128 stands for zero in the data rows.
Here are some points:
[169 157 140 146 146 181 134 152 134 128 152 128 163]
[134 204 169 163 157 169 140 163 146 146 134 134 234]
[140 146 181 146 187 199 134 152 134 157 140 128 163]
[140 181 140 146 175 128 134 146 128 140 134 157 134]
[146 163 134 163 169 134 152 157 146 128 163 152 134]
[128 163 152 187 157 157 128 128 152 134 193 134 146]
[146 134 134 128 128 128 187 140 255 222 152 193 157]
[152 146 128 128 146 146 146 175 146 175 146 169 140]
[157 181 187 134 140 152 140 140 140 134 140 157 157]
[199 128 146 140 128 175 169 146 228 210 157 152 163]
[163 152 146 134 134 134 169 210 163 140 146 187 140]
[140 152 169 146 152 152 140 146 152 169 128 152 140]
[152 157 140 134 152 134 152 157 146 128 140 181 152]
[134 134 128 140 140 134 187 163 216 175 134 181 140]
[128 146 134 140 128 163 210 152 163 187 134 134 134]
12 more points follow, each with its number after it:
[157 140 152 157 157 157 134 152 169 152 134 140 146] 0
[157 128 128 140 128 128 181 169 169 175 157 157 169] 1
[187 146 128 140 128 157 157 193 216 152 140 146 157] 2
[134 134 163 146 169 134 146 152 140 128 140 140 134] 3
[128 181 152 163 193 163 140 128 140 128 199 128 169] 4
[157 128 128 134 134 157 163 163 157 146 140 140 163] 5
[181 152 163 163 152 146 128 134 163 134 251 140 169] 6
[169 146 146 157 140 163 140 152 134 169 134 140 140] 7
[163 152 157 157 134 134 140 152 157 140 152 146 157] 8
[152 181 169 163 163 134 140 134 134 128 152 146 152] 9
[152 169 169 128 134 134 146 181 146 152 134 204 140] 10
[163 199 163 169 175 157 134 134 157 140 152 140 187] 11
Which of these numbered points is nearest to each point below, ignoring the 3 directions in which the first points spread most? Its number follows each.
[204 134 134 146 157 163 199 181 169 163 128 175 134] > 7
[140 140 169 169 199 146 128 140 140 134 146 134 199] > 3
[157 140 169 187 175 181 140 146 140 134 169 134 193] > 1
[169 140 163 163 140 146 140 134 146 134 152 146 152] > 8
[152 128 140 140 134 146 152 157 163 181 157 181 134] > 10
[140 163 169 152 175 152 152 152 134 140 152 187 140] > 10
[146 193 152 175 157 157 146 140 152 146 222 134 187] > 4
[128 216 157 204 146 199 134 157 134 140 216 152 157] > 4
[187 157 146 169 140 140 134 134 134 134 140 146 175] > 8
[134 140 134 128 134 134 157 175 134 152 128 169 128] > 7
[216 134 140 134 146 134 199 134 157 187 146 152 152] > 7
[169 169 146 146 157 128 181 255 157 157 140 193 140] > 2
